X: 3 groups of rows, each row roughly a mix of its group's hidden directions:
X (88 x 11):
[[  7 -29 -15 -19  -3 -16  -4  11  12  -5  -7]
 [  2 -13  -8 -24 -16  14 -14  17   4  18   7]
 [ -7  20  22  -8  14 -15 -15   8  -3   7 -19]
 [ -3   9  32   7  14   3 -19 -18  -2  -5   0]
 [ -3   5   4  -6   0  -9 -21  17  19  24 -16]
 [  4   2   6  22  -2  19  13   6 -23  21  -8]
 [-16  19   1  -1 -17 -24  -8 -13  -2  -4  18]
 [ 13  -4 -13  -3 -15 -25 -27 -12   6   3   2]
 [-12  18  11  18   2  -2 -11  11 -20 -20  10]
 [  3 -11  -6 -17 -11   2   7 -30  20  11  -8]
 [-13 -19  10 -13  -4 -15 -13  20  14 -10 -16]
 [  9 -10   3  36  14   9  -6  -6 -11 -13   3]
 [ 13 -29  -9   0  -1 -10  -6  20 -10   5 -18]
 [ 11  -5  -6 -11   1 -29 -13  17  14  -1  17]
 [  6  18  10  22 -32   1   1  -8   3  11  -4]
 [-24  14  13 -10 -11  10  -5  10  -6 -11  24]
 [ -5  25  22  19  12  10   1  -4 -13  11  -8]
 [  1 -10  -4   3  -8  18  33  -7   6  20  -1]
 [-12   9   5 -15  -7 -26   5  -7  16  -4  24]
 [ 11 -16   5   8   4  -7  -4  17 -16  15 -28]
 [ -6  14  19  13  24  -2 -22  12 -12  -3  -4]
 [-18   6   6   8   9  16   7 -27 -15  15   7]
 [-18   8  -4 -14   5  15   7   4  16  -1  30]
 [ 21   5  -5   5 -11   1  19 -25 -18   2  11]
 [  7  20   5  23 -14  11   5 -15 -23   5  -5]
 [  1 -10 -26 -17 -20   1  -6  10  -2  -9  20]
 [ -2  27  -9  -3 -10  15  12  19  17  -8 -10]
 [ -1  12 -17 -11 -20  -1 -17   2 -10 -17  22]
 [-14   7  16 -13   5  -8  12  -2  17 -19  23]
 [ 22 -11 -20   5  -8 -10 -21  -4  -3  15 -15]
 [ -9  13   0  15 -16   9 -23 -12 -23  -8  -4]
 [ 16 -20   2 -18  15  -3   7   9  27  -5   4]
 [-17   6  15  -1  -5  34  -4  -3 -10 -16   3]
 [-24  18  -9  15   5  26   6  11   6  -3   6]
 [ 10  10   3  -9 -14 -26 -10 -17   0  -9 -22]
 [ 10   2  24  -4  20  -5 -18 -24  -7   8   1]
 [  5   1   1  22  16  12   3  25 -21   0 -12]
 [  9  18  26  -7  -3   6   6 -19  -2 -21  -7]
 [-32  -8   2  10  -3   2 -11   3   4  27  -5]
 [ -3   0   1   5   2  21  -7  34 -21   5   1]
 [ 31  23  10  -8  14   1  -3 -13  -1  -6   2]
 [  0 -11  -5 -21  -7  16  -4  29   1  18   8]
 [ -3  -8  -5  13  12  11 -18  27 -18  -4  15]
 [-12  -4   6  12  27  16  -7  18   1  -3  20]
 [ 22  17  16  -5  23  -3 -20 -10   2   6   0]
 [-24 -16   9  -1 -24  -8  -1  13  11  -5 -16]
 [ 12  16  19  11   8  -5 -30   8  14   4  -2]
 [ -1   4 -14  32   5  10  -8   9  -4   0  24]
 [ 10 -10  -6 -10  -2   0 -20  35  -1   4  11]
 [-10  -1  -1   7   2   9  11 -30 -19  22   9]
 [ 12  -5  -8 -13 -14 -27 -19  -3  -1 -15 -14]
 [ 11   5  -3  24 -29  -9 -10  13   9  10   0]
 [ 20  -6   7  -4 -27 -21   1 -11  -1  14 -11]
 [-17   2  10  -3  30   7  -8  17  12  -2  16]
 [ -3  14   9  24  13  -5  -7  12 -18 -23   3]
 [ 13 -15   5 -13  19  -7  14   0  28 -10   3]
 [ 18  12  11  10  21   2 -19   5   4 -22  11]
 [ -1   3   2   5  -7   1  -2 -41   6 -12 -11]
 [-14   5  -8  -9 -28   9  -5 -18  -8  22  -2]
 [ 15 -19  -6   4   0 -20 -22   8  -8 -14 -16]
 [-10 -17  -3  22   7  -3 -14 -10 -12  22  16]
 [  3  -1 -10   5  -3   6  -9  32 -20  19  -3]
 [-18 -19 -24  -6 -12   3  25   3  -8   3   1]
 [ 11   5 -12  16   5   9   9 -21 -19  10  22]
 [  9 -11  -7 -16 -18 -10   6  12  -9  19 -23]
 [ -9  19 -13  22 -19  17  10  15   8  -2   4]
 [ 23  -3  -3 -28   2 -18  -4  10  10   4 -15]
 [-19 -26  17   4  -9  -6   2 -16 -13 -13   1]
 [-16   4  17  -4  11  25  19  16  -3  -9   8]
 [ -5  -2   7 -27  -7  -7   4  15  15 -12 -24]
 [  3   8   3  26  -6  23  16  -8 -18  12   3]
 [-14  19  14 -24  11 -10 -12  17   3   9  -6]
 [ 11  19  21  13  16   8 -14 -18  -5  -6   9]
 [ -8  11   5  17  14  -3  31 -17  -4   1 -13]
 [  6 -36 -18  -4   3  -2  -2  18   5  -5   5]
 [ -6 -29 -18 -17   6 -13   4   3  -6  18  -2]
 [  4  -2 -11 -10  -5 -12 -12  25  18  20 -14]
 [ -8 -20 -14 -12   5  12   1  28   2   7  18]
 [  3   1 -17   2  -8 -10   0  19 -14  33  -3]
 [  9 -20 -15  25  -2  16   3  -4  -7 -13  18]
 [ 10   5 -12  -6 -31  -4  13 -25   0  -1  -5]
 [-22  18   7  -1 -12  10  -2  10  18  15 -19]
 [  6 -12 -16   4 -21  19  24  -1  -8  15   5]
 [-13  16   6  16   5 -10  24 -25  -4  -2  -6]
 [  6  16   9   6  25  12  -7 -23 -11  10  12]
 [  1  10   5  23   5   3 -20  12 -23 -19  -1]
 [ -1  -5 -10  -8   3 -12 -20  -4  13 -29  17]
 [ -9   7  -7  -4 -27   5 -27   3 -17  10   7]]
one row of each group, then the others: which group is each in?
[ -8  -8 -17 -22  10  -3   4   3   2  31  -9]
D
[  5 -10   1  -3  13 -23 -26   3   7 -22  -7]
W
[ -3  -2   7 -16  11 -12  12  24  16  -3  23]
H

[-18 -33  13   6  -4 -12  -7 -12 -12  -1   3]
D
[  4  -3   6 -28  -3   0  24 -15  -8 -17 -11]
D
[ -7  13  -1  22  11  -1  23  11 -20  13 -10]
H
[ -1   5   7   3  -9   1 -27 -20   0 -28   5]
H
[ 14  17  -7   6  16   0 -22  20  15  14   3]
D
[  4  17   7   0  -1 -21 -22 -17   2 -23  -6]
W
[ -1 -10  -1 -14  32  -2 -13  16   5 -19   3]
D
[  3 -13  -2  -4  -6   8  17  19 -11  29 -16]
W
[-15   9  13  11  12  25  21   8 -14  -5  -5]
H
